name the system of each run:
j_194, path 1 (10 x 18):
[[ -1 -22   4  -9   2   6  14  10   9   3  17   5  21  -4   8 -19 -11  15]
 [-14 -15  11   3 -10  23 -16  10 -10  -5  11   5   1 -11  16  -1   3   4]
 [  0  15   9   2 -18   7  -8   2 -10   0  -8 -11   3   7  10  20   8  13]
 [ 11   0   4   6  -6  -5  12  -3   1  14   0 -20  14   1 -10  -1   3  12]
 [ -8  -4   0  -5   0  15  18   5  -1   7   5   4  11  -8  -6 -18  -1   2]
 [ -7   1   1   6  -5  16   0   9  -2  -4  -3  12  -4 -18   4   6   6   6]
 [ -6   9   6   8  -5   2  -3  -9  -6   0 -12 -11  -5  -5  -3   9   8   2]
 [  8  12  -5   2   4   2   9  -1   7   9  -9  -5   4   1 -12  -1   3  -2]
 [  0  -6  -4  -2   4  -1  11  -1  -3   0  -3   9  -1 -14  -9  -8   0  -2]
 [ -7   6   0  -2   9   8  -4  -3   4  -5  -6   5  -9  -9   7  -4   3  -4]]
j_431, path 2 (10 x 18):
[[ 30   5 -11 -13   2  18 -35   9  -5  -1 -10   9  -9  -7   8   6   4   2]
 [ -2   9  -3 -13   0 -21   5 -16 -20 -15 -19  15 -22 -17  13   9   7  10]
 [ 13 -24 -11 -16   2  -9 -10  -2 -13   4  18  15 -11 -12   4 -30  -7  15]
 [ -1  -3 -15   3 -22   2 -10  16 -23  -3   6  30 -26  -6  -7  13   7  -7]
 [-19 -10  -5 -29 -29 -11  10   6   0 -15  14   6 -15   6  11  -4  -4  20]
 [ -2  -3 -18   3 -25 -12  -1   5  -8  26  27  -4 -25  24  -2 -13   3  -5]
 [-32   8  -8   1 -15  -2  28  18   8  -2  19  26  -2  23   0   4  -7  -9]
 [ -9   3  -3   9 -28  -8  19  11  22  10  25 -22   9  25 -21  -3  -7  20]
 [-27  12   7  26   3  -3   3   2  17   9  20 -11  12  44   1   9  -5 -24]
 [  5  22   5   2   9   4  28  13  38   8   0 -14  39  25  -7  12 -10   1]]
j_562, path 3 (10 x 18):
[[ 32  13 -10 -21  -2  26 -22   9 -37  10 -24  13   2   0   3  10   9 -18]
 [ 10 -14  -3 -29 -12 -24  23 -13 -20   9 -13 -14 -13 -17  30 -11   7  23]
 [-14 -36  -6 -13   4   9  -9  17  15  -2   9   5 -29 -12  24 -14   7 -32]
 [-11  19 -15 -28 -23  34 -12  11 -29  -6   0  30 -13   1   5 -10   4   4]
 [-15   5  -4  -9 -42 -15   8   1   4   2   3 -19 -36  -1  18   6  12  30]
 [-23  -1 -19 -11 -12   4 -10   6  25   2  15 -11 -37  21 -19 -21   5 -27]
 [-15  33 -20  -5 -24  22  10   8   7   7  21  17  -3  11 -29 -23  -5  28]
 [-35  13   6  30 -27 -17  19  -4  24  -8  15 -18 -13   3 -28   9   3  23]
 [-14  20   3  21   3  14 -15  -3  37  -4  12 -26  13  29 -47  -4  -8 -12]
 [ 14  35  -2  37   9   1  17 -11   7  18   2  -1  32   3 -48  -3  -7  25]]
j_923, path 4 (10 x 18):
[[ 23  31 -23 -28  33  10 -12   9  33 -17 -24  28 -14   4   7  12  -6 -21]
 [-17 -19  10  10  -9 -31   0   0  27 -39  17   8 -17 -20  -5  14 -10  36]
 [ -7 -13   0   7  31  16 -47  -3   6  -6  18   8  -2  15  -3 -22  -8 -39]
 [ 22  14 -15 -15 -17  -8  -6  27   9 -24 -10  29 -15   7   2  47  -2   3]
 [-30 -28  12 -12   3 -14   1 -10  -2 -27  30  12  12   3  -5 -28 -22  16]
 [ 13 -14  -4  10  -1  30 -26  35  12  12  12   3   1  16  11  16   4 -35]
 [-15  10   5 -25 -26  -6   6   0 -32 -34 -12  22   0  -1 -13  21  -2  14]
 [ -6 -16   6  -2   0   5  -2   6  16  14  38 -13  24  30  18 -24 -15  10]
 [ -1 -11   5  17 -13   8   6  21 -28   4 -14  10  -1  -3  -8  33  15 -36]
 [ -1  20   3 -35  -7  18   6  -7 -10 -12  -3   0  28   6  -5 -17 -11  35]]
j_923, path 5 (10 x 18):
[[-34   1   1  12  -8  -7  10   3  12  -9  -6   0 -32  -3   2  16  12 -25]
 [ -3  16   0 -13  -2  10 -18  -6  16 -17   2 -16   9  20 -41 -10 -10   5]
 [-11  19 -10  34  -1  -7  11  12   7  11  23  28  -8  19   3  13  -4  -4]
 [-19   1  15 -14  15   8  17   2  16 -27 -16  -2  25   4 -21   8  -7 -22]
 [ -2  16  11  36  -7  23 -18  10  13  -2  16   6  18   0  -3  12  -5  30]
 [-19  13  20   7  25  -5   3 -16 -17 -13 -12  12  17  16  25  17  -3 -22]
 [ 32  -8  17   5   5   0  -7   7  12  -9  -5 -11  40  -5  -3  23 -10  25]
 [ -2  -7  13  27  22   2  -8 -12 -35   2   5  28  11 -21  29  -2   0   6]
 [ 30 -14  11 -30  20   4 -11   0   6  -7 -25 -16  16  -9  37  13  -1  -3]
 [ 23 -29   7  13 -10 -21 -21 -10 -31   1   7   2 -12 -32  11   0   3  32]]
j_962, path 6 (10 x 18):
[[-33  31  -3  11   7  30   8   6  29  -1  27  25  12  13   6 -21 -14  19]
 [ 18 -10   1   6 -15 -23  28  21 -20   6 -19   6   2   5   6  53   9 -21]
 [ -8  -2   9   2   5   4  -8 -11  15  -2  29 -20  37  26 -40 -31 -20  15]
 [ 12  24 -13  13  17   6  28  10  -5  25 -10  39   2  -2  41  15   5 -10]
 [ 10 -32  21 -24 -11  -6  10   6   6 -15 -13 -39  36   2 -27  10  -6  -3]
 [ 17  26  -9  32  26  24 -27  -3   8  30  22  14   9   9  17 -19  -6  11]
 [  8  -1  11 -40   3 -10  28  -8 -22 -13 -43 -11  12  -7  24  21   6 -11]
 [ 31 -20  -6   3   5  13 -40  12  36   3  28 -16   8   0 -13 -20 -11  21]
 [ -6  17  10   4  23   7  -8 -23 -48   0 -23  22  -2 -15  41   3  10 -10]
 [ 11 -17  -4 -53 -33   7  -8  20  25 -20  -3 -23  -7  -2  -5   0  -2  25]]
j_538, path 7 (10 x 18):
[[ -7 -37  33  10  10  -8  -4 -26 -49  13   1 -28  29  -3  17 -16   4 -10]
 [ 19   7   4 -11  -8  42  26  33  -9   2 -32  14  32 -22   4  30  10  -4]
 [ -8 -26  13  -8 -40   7 -23   4   2 -18   6 -31 -17 -29 -12  -1   8  38]
 [ -1 -10   0 -24  -9  14  -5  -8 -44  28 -16 -24  -7  15  20 -14  19 -39]
 [  7  13 -12 -39 -11   5  34   5  -8 -19 -37  17   2 -28 -34   3   4  11]
 [-33 -20   4  11 -17  -2  10 -16  -6  12  11 -16 -35 -35  12 -38  15  18]
 [ -7   8 -28 -28  -8  19  30  23   5  27  -5   7 -17  20   4 -14  11 -45]
 [ -5  24 -25 -14 -13 -16  15 -10  12 -12   9  14 -18  -3 -50 -27 -10  34]
 [-31  13  -6  30  12 -22  24 -28   8  35  12 -15 -25  14  19 -27  10 -15]
 [  5  15 -21  -7  20   2  36  22  47   7   9  20  20  24 -28  -6 -15 -20]]
j_194, path 8 (10 x 18):
[[ -5  -6  -6 -16  13 -24  -6  -5  15 -28  -3   5 -11  17 -27   5 -11 -30]
 [ 11   5 -16   5  19 -19 -20  -8   7  -3  22  27 -18  14  -2  -9 -13  -3]
 [ -4 -16   9  -2  18 -25  -5  -2  -1 -16   3  11   1  17  17  16  -8 -26]
 [  9  -3   2  -8   6 -10 -31  -1  16 -21  17   0   3  19  -9   2 -16  10]
 [ 11 -11   2   9   9 -15 -11  -7 -22  10  18  10  11  19  17  -2  -9  -7]
 [  1 -12  12 -15   4  -5   0   7  13 -20   6  -1  21  11  14  11 -14   9]
 [ 10 -16   5  11  -3   5 -29  -1 -10   4  19  -6   7   3  -1  -9  -3  11]
 [ -2   4   9 -11  -4   4   7   1 -17   4   0   1  21  17  25   9  -3   4]
 [ 14 -15   9   2  -8   2  -5   9  12  -2   6 -15  12 -10   0   5  -2  24]
 [ -9  -2   8  -1  -6  17  -4  -6 -24  13   6 -10  10   5   7 -18   4  -1]]
j_431, path 9 (10 x 18):
[[ -6  -1  20  14 -10  14 -12   2   1 -10   0 -19  24   3 -18  12   0  12]
 [  7  -4  15   2  11  -1 -12  -5   8   5  -8 -23   8  11  27  14   4 -13]
 [ 18  11  -2 -12  21   2  12 -10  -6   8 -24  -2  15  -3  -4  -4   2 -13]
 [  2   1  13  16  14  11  -4 -13 -15   0  -7   4  15 -25  -1  -9   2  12]
 [ 14 -29   9   1   9  -1 -15   6  -2  -8 -10  -4  -1 -23   5   9   4  -9]
 [  7   1  -3 -27  -2  12 -17  -5 -18  -9 -21  -4  -9 -11   1  -4   8  -7]
 [  2   0  -6  -6  -3   1  -1  -7 -15   6  -7  10 -21 -27  24 -11  11  14]
 [ -1 -27 -11  -9  -6 -12   5   4 -12  -2   4  14 -25 -20  -7 -14   2  -7]
 [-14  -3 -12 -14 -27  18 -11  13 -10  -6  11  14 -23  -5  -6 -12   4   4]
 [-19  -2 -11  -3 -28 -11   8   9   6   1  13   3 -36   3  12   2   8   8]]
j_533, path 10 (10 x 18):
[[-12   4   3   1 -31  -3  18   3 -20  14   0 -18  -2  18  -5   9  11  -3]
 [-10 -14  -2 -17   3   4  12   2  17   1  12 -10  11   5 -25 -29  -8  -6]
 [ -7   7  -4  26   2   4  18  -6 -20  22   6  14   1  -8  -6 -12   6  -4]
 [-25  23   6  -1 -14   8  10  -5  14 -12  -1 -12   3   5 -16   1  -2  17]
 [  4  -8  -1  28  14 -14  -2 -11  16  15  13 -14  -1  -1 -18 -15  -1  -1]
 [-11  35  -4   2  10  -4   9 -19 -12  -5 -16   9  -1   9 -12   4   0  -8]
 [  8   5   3   2   9 -11   8 -11  28  -6 -10 -15   0 -19  -2  -5  -2  27]
 [ -1   8   9  16  22   0 -26 -23  -8   0 -11 -10  -8  -4   7  -1   6 -14]
 [ 21  22  -6 -10  11   2  -1   5  20 -12 -26   3   0  -6  -4  23   1  -1]
 [ 22 -10   3 -10   3 -12 -21 -16 -10   4 -14 -22 -14 -14  16  -3   7   8]]
j_62, path 11 (10 x 18):
[[-19  -4  10  -7  18  25   5   4  12   1  -5   0   9  -2  28  -7   2 -22]
 [ 16  -5  16  16  -5   1 -28  -3 -17  -3  -5 -17  17   4 -13  19   3   2]
 [  0  18  -4 -18   7  -5   4 -20  -5  13   0 -11   0  14  24 -22  -2  14]
 [ 18 -23   3  14   7  -3   8   7 -10  15 -13  -2  -1 -24  15  10  13 -14]
 [-20  -7  12  -7 -14   6 -13 -16 -15 -11   6 -14  -1 -10  -2 -20   0  23]
 [ 12   6 -10   5 -10  18  -6  17   9  25   3  -5 -13   1  27   6  11  -1]
 [ -3 -13   2  -7 -28 -21   8  -6 -24  -4  -7 -17 -16  -4 -18   5  10   2]
 [  4 -10 -16 -15  -7  10   0  14  22  11  18   6 -13  -6   5 -25  -4  16]
 [-12  -3  -4  21 -25  -4  14  19 -14  -1   6  16 -13  -1  -9  24   8  -7]
 [-11  -4  -6 -30 -16   3   8  10  27 -14   5 -10   0  12 -24 -10  -8   4]]
j_962, path 12 (10 x 18):
[[  2  25  -3  38 -18 -26  -7  -8  12   3   2 -21 -23  13 -28  29   9   8]
 [-21  31  -3  -1  27 -26  16 -24  18 -18  -5  10  -4  21 -20  -4 -12 -14]
 [ 19   3 -18  10  11  -5  26  22  25  -6 -12  27   0 -20 -33  17  -4  -5]
 [ -7  10  25  34  11   3   4 -11   3 -15  -7  -4  31 -12 -22  18  -5  15]
 [  8  43  -3  -4   7  14  -2   7  22  -9  -9  10  15  22   9  27  -8   9]
 [ 40  -5   2  -6  13 -29  -4  -4  -7 -11  -8   4  22   5  -9  21 -13   7]
 [  4   4   7  -9  26  19 -14  -3  11 -19   9  22  28  -8   7 -15 -19  21]
 [ 23  -4   6  -8  -7  12 -10  18 -16 -11 -12  20  10 -13  26  32   2  11]
 [  3 -13  17 -18 -12   0 -35  -7 -15 -19  15 -12  18  12   5  -3 -12  25]
 [  2  -1 -11 -15  -1   3 -18   4 -21  -2  16  35 -13   8  40  -5  -6   7]]
j_533, path 13 (10 x 18):
[[-28   5   8  10   1   5  -2 -13  -6 -10  12   6   2  -5 -13 -22  -3  11]
 [ -5  19  -3  32   6  -1   7   2  22   7  13   5   4   6 -10   6  -3   8]
 [ -6  14   6   9   0 -30   3 -22  -5  -8  -2 -14  -2  13 -19   5  -2   7]
 [  4  14   0   1  34 -10   4 -20  20  -5  -4  -1  11   0  -2 -13 -12   3]
 [  5  16  11  21  18 -10   1 -20  -6  -3 -21  -3   0 -18   8  17   5   8]
 [ 14  16  10  -7  15   6 -26 -13  18 -17 -19 -21   7  -2   1   9  -3   9]
 [ 32  -4   1   4  23  -8 -15  -7   3  11 -23 -14  -5  -9  16  14   8 -16]
 [ 18   5   1 -33   4  12 -16  -2 -12 -13 -35  -6  -3 -11  12  12   9  -9]
 [ 31 -21  -5 -20   1  19 -17  16   6   8 -13 -10  -8 -23  26  -1  11  -1]
 [  7 -15  -5 -20 -20  25 -23  19 -24   3 -12  -1 -19  -3  18  10  16 -26]]
j_62, path 14 (10 x 18):
[[-18 -29  -5 -18  -3   7 -30   6   8 -14  21  -6 -12  21 -35 -27  -8 -35]
 [ 27  24 -18  -3 -11  10   4  27 -11   2  13  47  22  18  -4  19 -15  23]
 [-25  -2  11   0   5 -41  46  -7  29 -14  -3 -13   7  16  -4  18  -8 -11]
 [  5 -23  -4   4  33  18 -24   7   8  -1  17  13  17  11 -27 -26 -14 -42]
 [  1  37  10   8   5  12   9  -3 -22 -12  -4  28  44  13  -1  21 -13  25]
 [ -5   4  16   5  35 -17  20 -20  39   5 -15 -37  18  13  15   4  -2 -19]
 [ 17  -8   8  17  36  10 -34 -22 -36   9  -4   6  17  -5 -14 -22   0 -27]
 [  7  31  18  -8  13  18   6 -20 -16  -1 -23  -2  30 -19  37   0   0  41]
 [  1 -10  19  28  17 -11 -12 -24  10  21 -14 -48 -14 -16  35   5  19 -11]
 [  9  -9   2 -19  -6  22 -39 -21 -51  10 -16 -14 -15 -20   9 -30  15   0]]
j_562, path 15 (10 x 18):
[[-33  20 -12  31  -4   5 -18   5  24 -13  39  35 -27  12 -15 -10  -9   8]
 [-23  53  -1  10 -19  -7   2  -3  17 -19  10   5   1  38 -21  26  -9  21]
 [ 10  13  -4  29  -5 -33 -12  -7  36   1  24 -23   1  29 -43   8 -13  19]
 [ -4  20   0  33  27 -17  20 -10  22   8  19   6  31  32 -40  -8 -18  -9]
 [ 15   4  18  36  17  -8  14   7  18 -14   8   9  54   0 -36  25 -19  21]
 [ 14 -10  35  45  31 -20 -10 -21 -14  -2  -2 -19  49   8 -12  24  -9  -8]
 [ 50  -7  17  12  45  -3   6  -2  -2  14 -25  -9  58   1   6  25  -7 -22]
 [ 47 -40  19   2  40 -23   4 -13 -39   1 -24  12  41 -32  11  10  -5  -7]
 [ 23 -40  26 -14  40   1  -3  -2 -28   1 -22   7  31 -23  71  11   0 -25]
 [ 43 -38  -1 -33  12   9 -23  15 -49  -1 -33  24  -8 -32  57  20  13 -29]]
j_538, path 16 (10 x 18):
[[ 42  -4 -21   8  17  -8 -15  16  27   9 -18   4 -26 -14  -4  20   8 -26]
 [-38  -6  17 -17   7   1 -28 -14  -4 -45  12  12   4   9  -9 -12 -16  -2]
 [ 38  12 -16   7  22   1 -11  -5 -12  29 -10  16 -13 -13  41   1   9  -1]
 [-25 -17   8 -10  -9 -14   1  14  15 -46  -6  17 -13  -5 -18  31  -5 -19]
 [ 14 -13  -6 -14   6   1 -21 -10 -23  16  24  12  -1  -3  37 -36  -7  25]
 [  0  10 -11  11 -13 -11  16  17 -14  -3 -19  22 -24   3  -9  44  13 -32]
 [-10 -19   4 -36  -7 -17  11  -7  10 -20  21   1   8   2  15 -26 -18  37]
 [ 11  -5 -14  37  -5  -7   7   6 -32  40   9  16 -19   0  -1   2  15 -24]
 [-25  17   1 -32 -17  -3  32  12  22 -25   1   7  14  23   1  14 -12  16]
 [ 28 -20 -11  29  -1 -25  -3  -9  -6  36  25 -11  -7  -8 -11 -26   1  19]]

runs to name:
path 17 (2 x 18):
[[-11  16  11  22  -1  18 -25  -4  36   3   8 -33  -5   8   9   2   4  10]
 [ 14  19 -14 -10  -4  -5 -10 -11 -32  17 -19  -2 -20  13  -5   2  13 -27]]
 => j_62
path 18 (2 x 18):
[[  0 -16   7 -15  -7  -6  -8  20  15 -24  -3  -1   1  13  13  33  -3 -15]
 [ 29 -31  -2 -10   2 -14 -14   8 -21   1  12  12  11   0   2  -3 -10   0]]
 => j_533
path 19 (2 x 18):
[[-11  -5  -3   1  -1 -33  26   1  34   2  10 -17  -9  22  -9   6  -3 -14]
 [ -6  -2   1   3  21 -19   4 -26 -22 -13   0  20   6 -10 -29 -22 -10  -2]]
 => j_533
path 20 (2 x 18):
[[ 11  -4  24  15   7   3  -9  -7 -31 -21 -23   9  24 -29  -5  26   2  14]
 [ 23  17  10  -9   7  21 -24   1  17   7  -2 -27  28  19  28   6  -5  18]]
 => j_533
path 21 (2 x 18):
[[-22  -8  21  17  12   6 -10 -28   3  -1 -21 -39 -12 -29  -3 -13  18 -10]
 [ 13  27  -7  -9  28  38  -6  -3  20   9 -29  -5   5 -19   2 -14   8 -11]]
 => j_562
path 22 (2 x 18):
[[  8  34  -5  -1  33  -7  46  -6   8  -1 -13  33  39   5  -8   3 -17   4]
 [ -9   4  32  22   0 -16   8 -35 -11  -4 -12 -34  15 -24  16   1   5  44]]
 => j_533
path 23 (2 x 18):
[[ 25  47 -35   6   7 -14  14  -2   4  15  -5  27 -11  15 -31   3  -4   3]
 [-15 -11  11  -1   6 -40  18 -16  24 -29  17   0  11   4 -14  -4 -21  32]]
 => j_562
path 24 (2 x 18):
[[ 16 -13 -28 -12 -21 -19  18  16   0  15  -1   5 -34  -5 -15   1  10 -11]
 [-35  -4  -9 -10  -8 -17  18  -8  18   1   6  -7 -36   5  11 -17   5  -9]]
 => j_194
path 25 (2 x 18):
[[-19   3  18  28  -7   4 -22  -4   5  -7  10 -21   3  17 -11  17   2  -6]
 [  8  28  -1   3  13  -2  -4  -7 -12  -6  -3  19  21  24 -15  13 -10  -8]]
 => j_923
path 26 (2 x 18):
[[ 39  11 -11  -1  -8   2   4   9  -5  16  -5   3   7  -7  -1   9   3  28]
 [-19 -14   7  -2  10 -13  23 -18 -15   4  -3   3  -8 -18  22 -20   4   0]]
 => j_923
path 27 (2 x 18):
[[ 51 -13 -13   4   2 -18  19   8 -13  25  -8   7  10 -19  -4   4   1  16]
 [-24 -13  20  -1   2   4 -17 -14 -46 -25   0  18  12  -4 -13  -3  -2 -13]]
 => j_431
path 28 (2 x 18):
[[-43 -27   8  -8  -3  14  17  20 -18 -11  19  30   8  14  12  -5  -5 -36]
 [ 15 -12  14  -6 -16  15  -8  29  16 -15  11 -13  46  25 -20  24 -15  10]]
 => j_62
path 29 (2 x 18):
[[  9 -14  -6 -17 -11 -16   9  10  15  -3   9 -11   6  18 -15   2  -7   0]
 [-13 -16  -5   4  -7  -4   0   2  -3  10  28   9  -8   5   8 -24  -4   8]]
 => j_194
path 30 (2 x 18):
[[ 18 -12   5  -2  12 -15  -6   3   5  -5 -17 -13   4  11  -1  30   3 -35]
 [  6  26   4 -25  13  22   0 -15 -12  -2 -17  -1  25   2   5 -14  -5  13]]
 => j_431
path 31 (2 x 18):
[[-11 -29   4 -13  -5   7  -9   1  -3 -11  -4 -15  -7 -14 -32 -16   4 -23]
 [ 16  16 -22   3   0  23   2  12  -9  28   9  25  -2  -1  -3 -17   3   1]]
 => j_533
